In the data rows, zero lies at 4.5, halfway between 4 and 5.
Here are some points, each followed by its number:
2,6,2,3,6,7,2,4,6,6,7,7,6,6,7,6 0
2,6,3,3,6,7,3,5,5,5,7,7,6,5,7,6 1
4,4,6,5,3,5,5,5,5,6,4,2,2,3,2,2 2
6,3,5,5,3,3,4,4,3,2,3,3,4,4,3,3 3
5,5,3,3,6,4,5,2,6,4,4,4,2,7,4,4 4
3,7,5,2,6,6,3,4,7,6,7,6,4,6,5,3 5
7,2,7,7,2,1,6,7,2,3,2,2,5,3,2,5 6
1,6,2,4,8,7,2,4,6,7,7,8,7,7,8,8 7
3,6,4,3,5,6,3,6,5,4,6,5,5,4,5,4 8
4,6,4,3,5,6,3,5,5,5,5,6,5,5,5,4 9
3,5,2,3,7,4,4,2,7,6,6,6,3,7,6,6 10
7,3,6,6,3,4,6,5,2,2,3,4,5,4,3,5 11
3,6,4,4,5,6,4,6,5,5,6,6,5,4,6,4 12
7,3,4,5,3,4,5,4,3,2,4,3,4,4,3,3 13
Which three points above are nearest to each new point by angle? Their numbers follow each, nearest first.
3,8,4,1,7,6,3,3,8,7,7,7,4,7,6,5 5 0 10
5,6,4,2,5,3,6,0,7,6,5,3,0,7,3,2 4 10 5
5,5,4,4,5,5,5,3,5,4,5,4,3,5,4,4 4 10 5
4,5,2,4,7,5,4,3,6,6,5,6,4,6,6,6 10 7 0
6,2,8,8,3,1,8,8,1,4,1,3,7,2,3,6 6 11 3
5,1,9,9,2,0,7,8,2,8,0,2,6,0,4,5 6 11 2
5,1,8,7,2,0,6,6,3,6,0,2,5,0,3,4 6 11 3
3,7,3,2,8,5,3,2,8,7,6,6,3,7,6,5 10 5 0
5,4,6,4,3,5,5,5,5,5,4,3,3,4,2,2 2 3 13
6,2,7,7,3,1,7,6,2,4,1,2,6,2,4,5 6 11 3
5,6,5,4,4,5,5,5,5,3,5,4,3,4,3,2 2 13 3
7,4,3,5,4,4,6,4,4,3,4,3,3,6,3,4 13 3 11
5,5,4,3,4,4,6,2,6,4,5,3,1,6,3,2 4 2 13
2,6,4,4,6,6,3,5,5,5,6,6,6,4,6,6 1 7 0
5,4,5,5,3,4,5,5,4,4,4,3,3,3,3,2 2 3 13
3,6,2,3,7,5,3,2,7,7,7,6,4,7,6,6 10 0 7
6,2,8,7,3,1,6,6,2,4,1,3,6,2,4,5 6 11 3
3,6,2,3,7,5,4,2,7,6,6,6,4,7,6,6 10 0 7
5,4,4,4,4,5,5,4,4,3,5,5,4,5,5,4 13 3 4
